rotation steps, each row followed by its count of steps
The counts run from 0 to 126.
[  5   5  27 -49 -10  20   9  15 -14  -8  32 -12  10  -2  -6   2   6  -1
 -22   9 -16   6  -8  -5  -1  26  19 -18 -13  13 -14  -6  22  15 -19  12
 -14   9 -17  22   9 -31  -5  -9 -41]	0
[ 10   8  -6   5 -23 -11  21   2  45  22  -2 -11 -30 -27  20 -13  -8   1
  30   6  38   4   3   5   7 -15 -26  36  12 -11   8 -22   0  11  -7 -13
   1  22   0 -44   0 -23  20  -4  -3]	35
[  5  -9  -8  22   4 -16  22   2   2  15 -30  19 -24  -7   7 -11  -4  30
   4  15  17 -22  10 -10  -6  -7 -31  19   1  -1 -12 -19 -23   9 -17 -11
  26  34  22 -43 -34 -11  18  23  -5]	39
[ 19   3  13 -44 -39 -29 -17  21  -1  20 -15  14  12 -27   3   8  22 -14
   9 -18   6  23  -8 -17  36   5   2 -23  -9 -10  -8  17  25  -4   7 -21
 -24  -1   4  -7  -6   2  -3   7  -3]	90
[ -9   8  20  10   3 -24  17 -14   9 -12  36 -23  -9  29   4  -5 -30  20
  18  39   6  23 -13   4 -24  32  -9  17  21  10   7  -9   3 -15   7  -5
  42  26   8  15 -29  -8  20   5   5]	55
[-18  20   2 -42 -24  19  -2   0  10   0   5 -37  -3  -1 -27  11  23 -29
   7 -17   0  -2 -14   9  16  11   5 -19 -16 -12  14  -3  13  -6   2   8
 -18 -23  15  48   3  -7 -23 -33  -8]	12
[ -2 -12 -36  -9   2   5  -8  23 -28  -1   6  -8   4 -25 -46  27  21 -23
  14   7 -22 -10  12 -23  11  -3   5 -19 -10  -6   0 -10  15  38 -25  19
  12  11   1  17  -5  16  13  18   2]	6
[-10   0 -16  14  17 -41 -13  11   3  -1  14 -26  13  16   3 -16 -16 -30
  35  14 -21  30  10   5  -9  -2 -12  27  16 -12  12  15   4 -10  23  11
   0  -1  -4  17  31  40  20  -9   9]	68
[-17 -20   5  20  -5 -37 -34   1 -16   9   0   6  34  19  17 -32  -6 -20
   7  -8  -6  16  28  18  -6  29  10 -11  13  -6  31   6  35  -6   5  18
   6 -14  -3   5  26  20 -10   4 -11]	70
[ 15 -41 -11  29  23 -24 -22  23 -23   4  22   4  18   2  -5  -1 -13  12
  -3  -4 -25  17  22   3  -2 -11  -7  21  -4   2  30  11  -3   5   1   2
  14   7   0   7  35  56  -2  10 -26]	72
[ 29  -7   0 -48 -13 -30  -5  22  15  14  -7  -9  -2 -26   3   1   5 -11
  17  -5   2  34 -23 -36  45  -2 -13   0  -7   8  -7   7  19   3   7 -15
 -18   6   6   5   0  22   1   2  -2]	89
[ -8   0  -9  36  34   9  14  28   5   1   2  -1 -32 -15 -17 -27  18  32
   7  12  10  10  13  37  12 -11   2  14  23 -27   1  -4 -17   3 -29   6
   0  18  29 -37 -12   4  -7  11 -28]	126
[ 12  17 -12   5   4 -21  20   4  -1   3   8 -15 -29   3  28   7  16  11
  43  18  -5  -9  -4  -4  -3  13  -6  24  25 -32 -21   7 -35   9   3   1
  26  27  -3 -20 -17 -15  16   1  40]	47
[ -9  -5   0   5 -23  41   1 -21  14  -8  -6   9  13   1 -39  18  -3 -13
 -19 -16  31 -13  20  23  -3 -13 -12 -20 -29  13  31 -26  10  10 -17  -3
  -7  -4  11  10   6 -20 -15 -22 -21]	20
[ -1   8  -2  -3 -33  -7  -4  -6   9  18  -7   8  -8 -36  24   4   5  -9
  23  -7  27 -22   5  15   4  -8 -22  35  15 -15   8 -18   1  10   1 -22
   7  13  -3 -58   6 -28   7  -8  -5]	36
[  0  -1  -2  18 -11  32  10   7  20   4 -10  16   0 -11 -61   8  -9 -27
  -1  -2  17  -8  32   8   8 -34  -5 -16 -20   9  36 -23   5  10  -8  -3
 -24   3  22   4   2  -3 -20   8 -22]	19
[ 33 -22   6 -24  -6  22  36   7   6  -1  10  25  15  23 -11  20  11  19
 -11   1   7  15  -9 -34   6   5   4 -41 -34  22 -19  -4  -7  35 -15   0
 -19  14  -8  16 -18 -23  11  -9  -8]	96
[  3   4 -14  -9 -23  -7  31  26  29  14  27 -22 -24  -3 -37   0  22 -19
  39   2  13  26  12  -1  25 -23  12 -12   7 -33  23  -7  11   9  -3  12
  -4  -8   8  20   2   0  -5   0  -2]	14
[ 13  -1 -29  -5 -17  -6  19   1  10  -1   8   1   1   0 -13  16  32 -23
  28  15  26  12 -14 -36  19 -12   9 -10   0  13 -20 -10  24  33   9  16
   4   8  -1  12 -22  -7  31   4  30]	101
[ 14 -12  22 -35 -14  19  21  13  -4  -1 -12  41  19  11  -6   8  19   2
 -18  -7   1   3   5 -30   9   6  14 -43 -30  12  -8  -1  -1  15 -15  -7
 -29   5   4   9 -21 -23 -15   3 -13]	95
[ 17  14   2 -41 -26  21   2  -4  -1  -7  -9  12  18 -10 -28  34   4 -33
  11  -2  14   5 -20 -30   9  -4   4  -8 -16  19 -19  -1   1  19  10 -16
 -35  13 -16  16  -9 -17  16 -18  18]	98
[-14   0  -8  -2 -22 -12   2 -20  -5   1 -33  11 -13 -11  50  -6  12   3
  10 -18  21 -39   2   4  -1  16 -20  25 -10 -20   6 -20 -10  12  -5 -10
  16   1   7 -49  -7 -33   0  -2 -24]	37
[ 24 -15   9 -42 -28 -24  -2  21  -8  19   8  21   9 -11  29   6  34   5
  -2 -24  15  17 -10 -14  26  15   7 -39 -20  -9  -3   9  30  15  -3   4
  -2 -14  -3  -2  -9  -7 -12   0 -27]	91
[ 27 -23 -23  -4  17 -31   4  36   7  18  -6  13   4  -7  11 -25 -11  -4
  22   4 -17  26  13  -1   8 -26 -10 -21  -7  -6 -32  14  19   0  -4  12
 -15  -3 -34   7  31  10  21   8 -14]	80
[ -7   0 -20 -21  -1  21 -24  13 -36  -6 -21  -5   8 -27 -55  15  22 -37
  -8  -7 -28 -17  13 -10  13   2   5 -23 -12   3   8 -16  11  18 -26   7
  -6  11  13  26 -20   9  -9  10  11]	7
[ -5 -11 -16  10  -2 -19  30  -1   1  10 -33   8 -19   4  37 -22   8  21
  12  -1  15 -36   8 -10   0   5 -27  24 -17 -11 -10 -21 -15  20 -18   2
  19   7  16 -32 -14 -16  15   4 -27]	38
[ 23 -10   8 -36  -2  13 -33   5  -2  24 -10   6  33 -18   6   5  -9  -1
 -24  -2   8  28  -6  -7  34   8 -18 -27 -14  32   4   5  35  11 -14 -20
 -31  19   6  -8  19  12   0 -16  12]	86
[  0 -10 -31  16 -28  -3  10 -16  24  15  -7  -6 -17 -13  10 -16  19  -7
  -1 -21  41 -10  -2  21   4 -28  -2 -14 -28 -19  -2 -25  15 -10   3  25
  19 -35   7   3  -2 -20  -8 -29 -10]	25
[-12  16  22  14  18   8  -9 -10 -17 -12   6 -10   9   7 -11  10 -17  10
  11  18 -13  -6   7   2 -13  27 -10  25  21   2  20  -1 -34  15  -5 -35
  12  42  18 -12 -14  10   3  19  28]	52
[ -5  -7 -24  21   0  19  46  14  21   0   2   8 -16  16 -47   7   1 -21
  18  -3   5  -3  26  -4  12 -29 -12 -12 -31  -2  40 -21 -12  19  -4  13
   0  -4  22  16  -7  19  -5  19 -27]	18
[ -3  20  21   5 -14 -35 -18 -13  -8  -8  30 -21   0  -1 -12  17 -21  -5
  28  30   1  16  -4  15 -31  23  -9  25  27  -4   7  -5  -3 -20  26 -24
  49  20  -6   5 -16  -1  17   6  11]	56
[-15 -23 -22  31  22  41  26 -13  10 -18   9 -12  -6   2 -24  -7   9  11
 -17  13  29 -22  10  17 -12 -24  -2  15   0  17 -14 -32  -4  21 -16  24
   2   9  -6   3 -17   2  17 -22 -17]	117
[  7  -8   0   1 -13  21   4  -4  10  -2   1   8  14   0 -55  17  46  -1
 -22   1  26   5   3 -17  10 -10  18   6  17  21  14 -12  -3  11  -4  -2
 -13  26  39 -11 -35  17  -9   6  24]	106
[ -3  10  10 -18 -15  19  48   5  31 -12  19 -13 -17  20 -20   5  33  -5
  11   5  20   9 -20 -13   5 -15  19  41   7  11   7 -24 -20  12  22  13
 -18  -6  12  30 -23   9   3 -17 -16]	109
[-25  28  38   0   4   6 -11 -21 -16 -14  -9 -12  21  21   0  -2 -24  -1
  -8  20  -5 -14  -2   5 -19  45  -5  19   6  12  18  -8 -19  -9   9 -31
   8  35  22  -1 -18 -10  -6   1  16]	53
[ 17  -5  16 -29 -12   7   0  28 -22   1 -29  39  19 -10 -23  31  23 -15
  -2 -17  -6  -2   9 -24  14   2   4 -25 -33   5  -6   6 -17  12   2 -26
 -28  16   6 -16 -17   1 -11  23   1]	94
[-10  12  14 -14 -15  21  28 -17  32  12 -22  -8  -8   8  37 -29  -7   6
 -11 -18  26  -9  -3  15   8   3 -25  28 -13   3   0 -18 -17   1   3  -5
 -24  -4  15 -23  15 -26 -15 -27 -18]	33
[ -9   4  -2  13  11 -44 -42   8 -11   8 -14   2  27   5  -4 -20 -11 -39
  26   2 -17  19  21  12   3   6   2   9  27  -8  21   5  25 -25  22   6
  -5  -7   2   3  33  27  -3   9   6]	69
[ 32 -16   1 -21 -12  -5  18  38 -13   5  -1  31  -1 -14 -16  34  25  -1
  24  -7  -9   3  -2 -42  18 -13   3  -9 -27  -6  -4   4 -17  29   5  -9
 -17   5   1  -5  -7  23   0  28  -4]	93
[-29  22  21   8   0 -14   0   1 -17  -7 -17   6   6  12  27 -22  14   2
  15   1  -5 -19  26  15  -7  32   4  -6  29 -19  -3   5 -19   4  -5 -11
  11  34  12 -26 -21 -35 -13  21  43]	49
[-40  15   0  -4   6  21   1 -21   2 -15 -18 -27 -12  -2  -5 -36  12  -3
 -19  -3  18  -3  -6  43  -1  -2   6  18  14  14 -26 -27  17 -15   1  12
  -5 -11  10  15 -19 -15  -1 -37 -18]	120
[ -7  17   7  -7  -6  35   0 -13  25  13 -22   1  -6  -9   6  -2  -8  -2
 -11 -23  24  -8   2  25   2 -15 -20  36  -1  11  17 -13 -28  -9  -3 -28
 -34  15  16 -32  14 -19 -26 -37   3]	32
[ -7  -8  -5  12  16 -22  -8 -14   1 -10  27 -30  15  32  20 -19 -23 -20
  16   7 -16  28  10   7 -13  20  -3  13   5  -2  13  17   5  -6  13  17
  11 -19 -22  30  34  21  17 -31   4]	67
[-16   4 -19   6  10   6  20  -5  22   1   7 -38 -31  -5   0 -22  19  19
   1   8  27   8 -21  36   7 -17  -5  27  21   0 -27 -23  16 -11   5  33
  17  -9  -1  10 -13   3  15 -38 -15]	121
[-12   3   7   8   8  -2 -22 -29  -2  -1  21 -16  37  31  19 -22 -19  -9
   6   5 -11  26  10  33 -21  17   7   0  17  -2  10  12  18 -13   7   5
  -7  -5 -19  32  31  -3   1 -36  13]	66
[-12  -3 -21  15  20  37  -1  -4   4 -20  -5 -22  -5 -16 -42   3   9  -7
  -7  11  22 -13   1  29  -7 -31 -13  40   6  20 -12 -31 -18  18  -3   9
  -2  19   5  -6 -18  12  17 -21  -7]	118
